In the rows, zero is written as 128.
Rotation paths and how fast each direction turns (degrees per step):
Each turn is a multiple of 5 degrees from 10 to 175, or 0.
Each row of a path follows its step; steps can be skipped.

step 0: [125 133 114 131 129 126 118 134 119 129 117 137 124 139 131 142 133 133
 126 132 135 136 134 133 120 132 129 134 132 129 122 124 137 127 125 125
 131]
step 1: [135 124 132 129 116 131 126 132 134 119 133 134 126 119 126 138 122 136
 114 130 143 120 122 129 130 123 131 126 133 119 129 130 127 121 135 131
 127]
step 3: [133 125 124 129 124 134 116 130 130 147 121 132 120 124 122 126 127 128
 124 132 126 130 127 127 119 140 119 128 119 124 123 114 128 130 130 134
 128]
step 4: [138 132 127 121 137 128 120 121 133 122 137 131 135 121 129 127 139 142
 129 131 127 122 128 138 122 122 134 120 124 115 129 127 130 131 135 125
 124]
step 5: [118 128 125 126 121 115 132 124 116 132 124 133 127 130 121 126 130 130
 122 131 120 128 130 143 130 119 137 134 128 127 136 120 119 129 126 135
 137]
step 6: [135 123 118 131 137 131 139 134 126 128 135 128 119 128 127 125 120 139
 123 132 133 134 128 120 130 125 124 136 121 126 125 112 120 126 128 130
 119]
step 7: [135 128 128 124 131 138 130 139 126 126 114 136 131 130 127 125 132 135
 133 121 131 127 129 134 131 112 130 115 126 126 129 123 141 129 120 120
 130]
step 8: [117 127 128 141 127 127 130 125 120 134 124 134 112 116 132 136 128 126
 130 126 136 117 129 137 126 130 138 125 133 130 121 121 125 131 135 124
 131]
step 9: [143 131 123 124 134 120 123 123 131 119 125 133 115 134 136 129 116 133
 127 124 134 131 122 128 125 123 127 130 125 133 128 132 131 131 138 143
 128]
step 12: [126 128 125 121 127 130 112 116 131 134 130 143 130 128 129 123 123 139
 128 120 126 141 127 131 138 122 134 135 122 129 126 127 129 136 130 124
 128]
step 13: [125 133 123 116 128 130 126 126 123 138 128 115 127 114 125 128 133 131
 111 127 131 124 129 129 125 124 124 124 124 128 124 112 130 129 129 135
 134]
Directions:
[124 128 129 128 128 130 129 124 128 129 127 128 126 130 131 124 124 126
 128 129 129 130 128 131 133 130 130 131 126 129 130 129 127 129 129 133
 125]	110
[129 126 129 129 127 124 131 128 126 126 128 124 128 129 126 127 128 127
 124 127 131 128 124 124 128 124 126 131 126 126 129 129 127 130 126 131
 129]	90

step 0: [140 129 131 117 133 122 117 138 121 128 134 122 126 122 118 120 123 130
 129 133 121 122 134 130 124 135 126 131 131 137 131 122 124 134 125 126
 125]
step 1: [136 126 135 129 124 132 134 132 121 129 127 123 122 131 130 119 141 128
 138 129 133 130 132 124 131 130 135 126 115 131 141 128 125 130 133 134
 140]
step 2: [129 137 120 123 117 138 133 139 128 124 125 133 122 131 128 115 121 125
 129 123 130 115 129 125 120 123 128 129 135 131 128 133 124 127 132 121
 131]
step 3: [126 127 125 116 128 120 131 123 125 126 127 113 134 125 125 110 132 127
 134 129 123 127 131 140 123 129 136 122 130 132 124 120 130 129 125 122
 130]
step 4: [125 121 132 127 126 129 136 130 123 131 122 125 120 130 127 123 135 123
 126 120 130 122 136 128 126 137 121 111 130 119 134 130 122 123 133 139
 131]
step 6: [132 132 131 120 139 124 132 131 116 126 133 122 137 134 125 119 122 130
 133 133 120 134 126 137 126 131 128 123 136 123 132 132 129 117 124 134
 123]
step 7: [135 125 131 128 130 132 121 133 122 124 133 125 130 121 125 130 136 110
 133 126 127 123 122 122 127 141 124 125 128 118 139 127 126 133 134 133
 130]
step 8: [132 128 134 137 128 134 129 143 125 118 126 123 132 130 133 122 128 129
 132 124 124 129 134 126 134 120 129 138 140 128 133 134 123 133 120 124
 137]
step 9: [141 134 123 122 122 124 125 137 123 125 129 128 144 123 122 123 125 126
 130 128 125 132 131 133 120 126 128 119 123 135 137 126 120 117 129 120
 128]
step 10: [127 123 123 131 129 142 124 133 132 135 137 120 127 123 133 121 137 125
 140 127 127 125 132 134 130 131 132 116 130 129 132 127 122 136 138 129
 133]
step 11: [130 130 129 120 125 136 133 143 127 126 115 127 124 121 122 124 121 129
 129 118 132 129 142 129 132 135 129 127 132 131 118 132 124 129 120 126
 136]
Directions:
[130 125 126 130 129 132 126 127 128 128 128 127 127 133 125 129 131 127
 127 126 130 128 127 126 126 128 129 128 128 126 128 130 127 127 135 127
 125]	130
[130 129 127 128 127 127 125 125 126 130 129 127 128 125 126 125 129 132
 127 128 122 129 126 126 128 128 129 122 130 128 130 127 131 130 128 128
 124]	115
[124 129 128 127 130 127 126 128 125 128 128 130 130 125 125 128 128 125
 129 125 126 125 130 126 130 128 127 130 122 127 127 127 129 128 130 123
 127]	160

step 2: [130 111 126 121 137 133 133 137 135 131 141 122 121 138 140 130 127 130
 129 138 130 129 125 126 122 121 123 124 135 128 130 124 130 132 130 132
 122]
step 3: [119 145 130 122 132 133 123 123 120 132 134 131 125 139 134 131 130 134
 131 121 137 137 136 131 121 123 131 134 124 124 136 130 125 122 139 127
 130]
step 4: [127 121 122 124 123 129 129 129 131 130 115 128 124 118 130 127 145 124
 124 130 141 129 132 122 130 133 140 116 132 124 137 123 119 131 133 125
 130]
step 5: [139 127 133 119 134 123 130 137 130 135 127 138 118 132 143 124 122 135
 123 133 126 133 137 120 126 131 122 126 132 132 117 123 131 131 128 122
 120]
step 6: [138 139 127 139 133 132 123 141 127 127 136 138 131 135 125 130 138 134
 130 119 136 126 134 136 122 132 129 136 129 119 133 130 121 130 134 133
 125]
step 7: [126 116 126 124 127 130 135 128 125 131 120 118 139 136 137 131 141 119
 119 134 141 129 126 121 127 129 126 128 126 125 122 131 122 135 134 137
 126]
step 9: [134 121 120 134 126 135 127 141 127 122 131 137 121 135 126 117 138 122
 128 119 129 122 125 127 113 127 135 124 132 130 134 122 119 127 126 125
 135]
step 10: [127 127 122 128 129 129 131 132 120 138 125 118 124 142 141 126 126 128
 130 131 136 124 129 119 121 130 123 117 120 119 122 132 137 126 126 134
 117]
step 11: [130 133 127 136 129 123 127 124 116 122 121 132 123 124 128 130 131 139
 130 139 138 135 134 140 120 129 120 129 123 128 140 129 121 126 137 121
 125]
step 12: [136 120 131 126 127 129 136 140 123 130 121 128 128 122 140 126 136 119
 124 128 132 123 124 134 125 122 140 125 132 133 120 117 122 117 134 126
 135]
step 13: [127 132 128 134 138 128 123 128 138 144 120 128 130 135 136 124 124 138
 134 124 129 126 134 126 118 132 123 126 136 135 126 125 132 119 128 137
 116]
Directions:
[126 133 128 129 125 128 128 127 125 129 128 128 129 130 131 126 126 133
 127 124 127 130 127 130 132 129 128 128 129 130 129 127 128 127 127 129
 123]	145

step 0: [143 123 133 136 124 125 130 116 122 133 136 135 117 122 127 132 127 127
 137 122 117 130 124 133 133 139 132 136 126 122 134 123 143 125 137 132
 132]
step 2: [133 123 137 137 121 123 129 118 125 117 127 137 131 120 140 128 135 138
 128 127 120 130 125 130 131 125 129 111 128 115 120 136 133 126 120 130
 122]
step 3: [122 120 115 124 127 117 123 135 139 113 125 135 117 125 119 133 130 122
 130 126 132 123 132 130 122 121 138 128 123 121 124 136 132 136 121 129
 139]
step 4: [137 128 134 128 117 129 117 110 125 125 118 131 130 122 135 135 132 123
 134 125 119 137 132 130 122 133 132 136 126 135 139 141 131 139 129 123
 131]
step 5: [132 127 128 123 133 132 119 139 119 122 123 135 114 129 124 132 123 123
 126 119 142 133 130 124 122 130 138 117 132 124 135 126 133 136 142 125
 117]
step 7: [126 128 127 121 128 134 126 117 129 118 136 137 117 126 111 141 121 122
 121 124 140 117 127 122 131 126 121 124 121 126 119 132 127 131 120 128
 124]
step 9: [128 127 131 116 125 133 125 138 130 107 126 135 124 132 119 134 135 132
 127 131 130 125 126 113 129 129 145 133 134 129 128 136 121 125 136 129
 130]
step 10: [123 125 132 120 117 141 128 119 133 128 127 124 133 136 144 123 133 128
 131 131 137 130 124 130 129 142 136 118 125 132 137 135 133 141 125 124
 132]
step 11: [136 133 139 115 131 116 134 125 131 126 139 129 118 133 123 129 125 129
 132 125 148 123 143 125 123 133 133 127 124 129 126 127 124 132 133 123
 121]
step 12: [113 120 124 124 131 132 134 107 131 124 138 120 120 132 135 135 126 129
 135 129 119 132 131 130 132 131 125 129 137 135 131 118 134 130 138 125
 121]
step 13: [131 129 137 131 136 135 128 129 134 115 133 135 134 128 118 135 114 137
 130 136 130 112 123 116 124 135 128 133 135 125 131 125 126 130 125 129
 114]
Directions:
[126 128 128 128 128 125 127 132 128 127 128 127 131 130 131 129 127 130
 128 128 128 123 123 126 130 132 127 122 128 126 128 131 128 129 127 128
 129]	95
[134 128 129 130 129 129 126 130 130 130 130 130 128 128 132 126 127 126
 129 127 129 129 130 127 125 128 128 123 131 126 124 125 128 129 126 126
 126]	125
[131 129 130 131 130 129 130 126 126 126 128 128 125 131 127 131 131 127
 129 126 126 131 127 125 133 128 129 126 125 128 126 129 124 125 129 127
 128]	155

step 0: [126 139 126 132 123 128 137 135 124 131 137 119 128 128 131 130 134 131
 132 120 131 129 132 126 128 129 126 123 130 124 131 110 120 127 117 130
 122]
step 2: [128 136 128 126 117 134 125 126 132 130 129 117 139 129 124 141 131 137
 128 124 128 125 131 115 132 124 127 131 131 132 123 129 124 134 118 133
 126]
step 3: [123 133 133 131 121 137 128 128 122 113 122 125 130 123 130 133 127 130
 129 132 126 130 139 129 119 128 127 128 135 133 125 135 140 124 126 140
 125]
step 4: [129 134 134 139 133 134 124 122 126 130 134 122 134 121 128 140 119 123
 130 133 129 129 125 124 125 123 124 140 137 129 132 127 127 127 117 131
 135]
step 5: [111 127 128 130 132 124 129 125 126 126 131 123 125 124 135 132 126 131
 128 132 131 120 134 125 124 127 116 133 125 132 135 124 141 120 132 136
 135]
step 6: [121 129 122 137 132 129 136 124 117 135 138 126 125 126 127 134 134 121
 133 130 130 134 127 117 134 126 126 128 137 129 134 116 126 128 127 135
 122]
step 7: [129 119 125 123 137 132 132 134 121 135 129 120 126 132 129 139 125 131
 132 135 128 122 135 130 132 130 123 128 128 138 122 122 136 125 139 134
 120]
step 8: [127 126 139 119 125 135 133 128 128 140 136 126 136 126 126 129 133 129
 132 124 122 132 140 116 137 125 127 128 131 132 125 120 127 129 121 129
 122]
step 9: [132 126 134 127 122 136 134 136 115 127 120 127 134 129 136 132 127 122
 133 126 123 126 140 136 120 129 123 128 124 131 127 124 138 123 122 130
 120]
step 11: [118 129 120 130 114 127 133 133 128 127 128 126 134 126 139 134 127 127
 129 127 130 118 130 124 120 131 131 124 121 134 131 127 143 128 126 134
 135]
step 13: [125 122 128 135 131 127 128 134 138 124 127 121 132 124 121 137 119 127
 132 139 127 124 137 126 126 134 127 127 128 142 127 132 137 128 134 137
 126]
Directions:
[126 128 130 127 131 124 126 130 125 130 129 129 131 128 127 125 128 130
 129 125 128 131 126 125 127 124 132 130 133 125 125 128 129 129 128 129
 128]	175
[125 127 128 129 127 127 127 128 129 127 133 128 127 131 127 126 129 126
 127 131 132 127 123 131 127 127 130 130 128 131 130 126 132 126 124 128
 129]	55
[131 126 126 127 126 131 130 126 127 127 129 126 129 132 126 127 129 131
 128 130 130 127 126 124 131 129 131 126 130 131 126 131 131 131 131 128
 126]	70

step 0: [131 141 141 120 123 114 121 123 125 124 130 129 122 126 126 129 135 122
 122 125 128 134 137 132 129 133 121 126 128 136 136 126 129 128 117 127
 119]
step 1: [124 134 130 123 138 127 134 124 128 138 124 124 126 113 132 114 126 140
 129 129 132 125 137 119 135 130 127 129 131 126 129 134 125 136 124 121
 123]
step 2: [123 132 143 120 133 131 121 118 134 120 120 124 126 125 125 134 141 133
 130 133 132 123 119 130 132 129 128 137 123 124 129 117 128 127 126 127
 123]
step 4: [129 132 134 130 131 132 122 124 131 128 128 122 120 115 122 119 126 140
 117 132 133 121 129 122 136 128 133 139 125 126 126 136 128 137 119 124
 134]
step 5: [128 126 135 133 131 136 126 128 139 123 111 122 125 120 123 134 134 136
 140 129 130 134 119 134 134 128 122 127 127 124 136 123 125 129 130 131
 121]
step 6: [132 120 133 134 127 118 109 121 126 125 137 120 127 126 128 128 132 132
 128 128 132 134 132 129 128 130 123 126 130 130 128 131 126 145 123 139
 133]
step 8: [125 114 135 136 127 132 135 125 135 124 128 118 128 122 123 142 134 135
 126 123 129 130 118 133 129 123 120 123 130 128 135 126 131 140 133 128
 124]
step 9: [135 122 127 131 125 125 124 118 122 128 134 122 122 138 121 122 130 128
 139 130 128 136 136 135 133 132 121 131 131 120 124 135 134 136 132 144
 128]
step 10: [123 132 134 135 128 126 132 132 133 137 139 117 114 122 125 128 122 130
 120 129 132 128 124 139 121 116 132 133 130 127 133 138 133 127 135 130
 129]
step 11: [138 126 132 128 122 132 146 120 133 125 127 127 126 126 124 132 132 130
 125 118 124 130 126 132 133 129 112 124 131 126 134 126 143 134 131 132
 125]
step 12: [122 128 125 130 139 120 132 115 124 128 136 118 119 137 132 120 134 127
 134 125 133 133 139 137 128 125 130 128 131 124 124 131 129 135 141 131
 125]
Directions:
[126 133 127 130 131 128 127 127 131 130 126 127 127 129 129 127 130 126
 130 131 127 124 127 126 130 128 127 124 125 130 127 125 128 130 123 127
 130]	25
[130 128 127 128 129 129 131 132 128 129 125 126 126 126 124 128 126 127
 123 126 129 127 131 123 127 126 129 130 130 130 131 126 130 129 125 129
 127]	110
